The same turns and mirrors carry the whole set onto itself and the rows of a family onto each other. Which other rows belong to the same family as each row named below? List them in the order they appear above.
These 15 rows form 5 families of 3 rows each.
Z32: -0.50 4.12 -0.89 -0.31 0.27 -0.30 1.42 0.95 0.10 0.44 1.04 1.12 1.46
 -1.39 0.41 -1.55 0.95 0.51 -0.50
Z220: -1.87 2.52 -0.87 -1.49 -0.02 -0.38 0.55 -0.79 -1.26 -0.02 1.50 1.43 1.98
 -0.45 1.38 -1.98 -0.05 0.25 -1.28
Z417: -1.05 -0.64 -1.05 0.55 -0.95 0.59 1.79 1.84 0.14 1.41 -0.29 -0.94 1.51
 0.71 2.28 0.26 -1.95 -0.62 0.26
Z872: -2.37 2.27 -0.02 0.47 -0.29 -0.41 2.19 -1.42 0.15 1.45 1.80 0.91 0.68
 0.99 0.20 -2.05 -0.50 1.40 0.12
Z878: -0.96 0.11 -1.48 0.94 0.52 -0.58 2.11 1.03 1.89 -0.18 -1.75 -0.88 -0.48
 0.88 1.97 0.42 -2.24 -0.47 1.00
Z733: 0.33 0.96 2.73 0.71 2.46 -1.06 -0.76 -0.67 0.16 0.19 -0.89 -0.19 -1.04
 -0.62 0.84 2.47 0.01 -1.17 0.82
Z181: -0.25 0.11 4.10 0.72 0.92 0.42 -1.43 -0.41 0.39 -0.53 0.09 1.28 -0.08
 -0.60 -0.06 -0.14 -0.06 -1.44 -0.66
Z118: -1.89 1.92 -1.18 0.18 1.40 0.89 0.14 -1.16 -1.83 0.99 0.95 1.89 0.17
 -0.79 0.06 -1.91 1.57 0.59 -0.90
Z839: -1.76 3.19 -0.26 0.53 0.00 0.32 0.46 -0.11 -1.79 -0.35 1.55 0.03 0.59
 -1.08 0.52 -0.31 1.89 1.26 -0.43
Z797: 0.19 0.77 2.76 0.55 1.50 0.23 -0.97 -1.15 -1.19 -0.13 -0.65 1.69 -2.08
 0.28 -0.39 1.30 -0.93 -0.92 -1.04
Z863: -0.43 1.43 1.67 -0.34 2.65 0.38 -1.19 -2.73 0.80 1.12 0.50 1.95 -0.33
 -0.47 0.19 0.60 -1.67 -1.56 -0.07
Z447: -0.34 -1.01 -1.18 0.44 1.89 1.34 1.44 2.09 -0.08 0.08 -1.53 -0.42 0.85
 -0.11 2.72 -0.58 -1.36 -0.09 0.68
Z494: 0.26 0.70 0.41 0.51 1.95 -0.09 1.78 1.36 -0.36 0.56 0.58 -0.75 -0.84
 1.95 2.24 0.30 -3.54 -0.85 1.29
Z851: 0.24 -0.05 2.27 1.10 0.62 -0.67 -0.90 -0.59 0.66 1.24 -1.17 0.97 -0.21
 -1.01 -0.35 1.80 0.38 -2.43 -1.15
Z582: 0.05 -0.11 -1.15 2.22 1.73 1.60 1.60 0.97 0.74 -0.79 -1.44 -1.35 0.60
 0.64 1.18 0.42 -2.45 0.00 0.07

Which other rows belong to the same family as Z582? Z32, Z181
Which other rows belong to the same family as Z447? Z839, Z851
Which other rows belong to the same family as Z863? Z872, Z494

The same turns and mirrors carry the whole set onto itself and the rows of a family onto each other. Which other rows belong to the same family as each row named below? List them in the order they appear above.
These 32 rows form 4 families of 8 rows each.
Z502: -0.76 1.28 0.31 3.05 0.79 0.62 -0.32 2.40 -0.53 -0.11 0.13 -2.16 -0.69
 1.33 1.70 0.65 -0.46
Z800: 0.92 -1.96 1.48 0.30 -0.78 -1.46 -1.63 1.20 3.88 0.13 1.54 -1.97 -1.58
 4.83 1.31 -0.96 -0.51
Z771: 0.79 1.88 1.34 1.04 1.28 -2.23 -1.27 4.21 1.41 0.24 0.02 -1.51 1.14 0.94
 1.48 0.28 -1.55
Z817: -0.88 1.19 0.96 -0.07 -2.57 -1.04 -1.30 2.70 2.30 -0.73 -0.60 -1.19
 -0.96 4.71 1.53 0.89 0.77
Z370: -0.35 0.13 1.87 1.62 0.75 0.42 -1.12 3.66 3.16 0.01 1.88 -2.58 -1.96
 -0.42 0.99 -0.35 -1.85
Z887: 0.23 1.15 1.39 2.52 -0.73 0.73 0.44 4.01 1.53 -0.19 -1.14 -0.37 -0.19
 1.89 -0.60 -0.52 0.57
Z252: 1.36 -0.08 0.77 0.41 0.56 -1.90 -2.14 2.42 -1.26 0.67 0.18 -2.64 0.62
 0.93 1.02 0.20 -1.03
Z739: -0.59 1.38 0.75 1.01 1.02 -2.13 -3.22 2.26 1.87 0.07 -0.25 -1.73 0.51
 2.65 1.54 2.10 -0.86
Z722: 0.98 -1.98 1.43 1.54 -1.94 2.27 -0.43 2.54 2.81 0.50 1.39 -0.92 -1.73
 1.85 -0.92 -0.69 -0.15
Z31: 1.83 -2.57 1.54 -0.54 -2.83 -0.39 -0.76 1.79 3.00 -0.10 2.83 -0.90 -0.21
 3.40 1.22 0.38 -1.18
Z349: 1.86 -0.32 1.36 0.49 -2.46 0.37 -0.08 2.61 1.10 -0.31 -0.36 -0.16 1.55
 2.92 -1.16 0.52 0.77
Z107: -1.65 2.41 0.28 1.80 -0.25 -0.13 -2.20 2.43 2.36 -1.12 -0.08 -1.11 -0.74
 3.34 2.10 1.42 -0.02
Z957: 2.96 -3.21 1.52 0.20 -2.16 1.10 -1.23 1.82 2.22 -0.51 1.91 -1.48 0.44
 2.21 0.64 0.16 -1.03
Z548: 2.92 -2.04 1.54 0.52 -0.84 -1.87 -2.04 1.08 -0.01 -0.04 0.84 -1.97 -0.66
 1.95 1.99 -1.31 -1.43
Z158: -1.80 -1.09 0.55 1.40 -0.61 0.97 1.23 1.83 1.29 -0.34 1.29 -2.30 -1.99
 1.08 1.12 -0.32 0.68
Z469: 0.53 -0.32 1.44 1.10 0.85 -0.16 -1.13 1.82 0.40 -1.07 0.70 -3.85 -1.08
 -0.42 1.65 -0.87 -1.34
Z865: -0.62 -0.64 1.27 1.35 -1.80 1.87 0.05 2.09 3.49 -0.03 2.33 -1.02 -2.15
 2.29 -0.46 -0.10 -0.41
Z945: 1.41 0.71 0.92 2.18 1.29 -0.53 -0.46 4.86 1.20 0.01 -0.71 -1.41 1.49
 0.93 1.68 0.22 -0.47
Z752: 2.30 -1.58 1.80 -0.19 -0.09 -1.79 -2.18 3.02 2.60 0.10 2.06 -2.46 -0.02
 0.87 2.45 -0.13 -2.42
Z504: 0.81 -2.92 0.84 0.99 -2.51 -0.49 0.26 1.20 1.09 0.83 1.43 -0.75 -1.71
 3.42 1.27 -0.86 0.32
Z104: 0.26 -1.27 1.58 1.95 0.30 1.26 -0.41 4.48 2.62 0.26 0.94 -1.97 -1.41
 -0.49 1.02 -0.82 -0.86
Z565: -0.51 0.18 0.82 2.14 -3.03 0.41 0.93 2.12 0.42 -0.63 -0.38 -0.54 -1.52
 3.07 1.66 0.17 0.70
Z804: -1.36 -1.03 0.69 0.37 -0.16 -0.43 -0.96 1.43 4.06 -0.42 2.23 -1.81 -2.12
 3.52 1.15 -0.80 0.62
Z587: 2.26 -2.36 1.34 0.21 0.07 0.17 -1.34 3.84 2.13 -0.63 1.34 -2.54 0.56
 0.01 2.53 -0.04 -1.65
Z476: 1.50 -1.27 1.45 -0.55 -3.19 -2.46 -0.54 2.13 -0.35 0.29 -0.44 -0.98 0.00
 2.80 0.99 -0.09 0.31
Z387: 2.49 -0.89 0.79 -0.05 -0.50 -1.17 -0.74 3.17 0.67 -0.30 0.18 -1.10 2.88
 2.30 1.09 1.15 -0.24
Z467: 0.14 0.23 1.19 -0.75 -1.49 -2.85 -2.69 2.24 2.00 0.62 -0.60 -1.86 0.41
 3.78 0.94 1.79 -0.15
Z726: 2.24 -0.07 1.49 -0.47 -1.25 -2.79 -0.70 2.92 1.35 -0.22 0.53 -0.86 2.30
 3.27 1.40 0.62 -0.85
Z375: -1.20 -0.09 1.49 0.35 1.11 -0.72 -1.76 1.20 3.91 -1.41 1.51 -3.00 -1.42
 1.03 1.59 -0.37 -0.44
Z475: 0.40 0.67 1.05 0.72 -2.97 0.02 0.54 1.85 2.00 -0.67 0.47 0.34 0.81 4.52
 -0.32 0.61 0.52
Z76: -1.11 2.58 1.10 2.41 0.08 0.54 0.11 3.19 2.02 -0.33 -0.04 -0.84 -0.39
 2.14 -0.41 0.15 -0.14
Z131: 0.97 -1.09 2.22 0.18 0.41 -2.04 -2.56 0.86 3.82 -1.05 0.75 -3.22 -1.13
 2.32 1.88 -0.46 -1.67

Which other rows belong to the same family as Z722? Z887, Z349, Z957, Z945, Z104, Z587, Z387
Which other rows belong to the same family as Z726? Z771, Z370, Z31, Z865, Z752, Z475, Z76
Which other rows belong to the same family as Z252? Z502, Z548, Z158, Z469, Z504, Z565, Z476

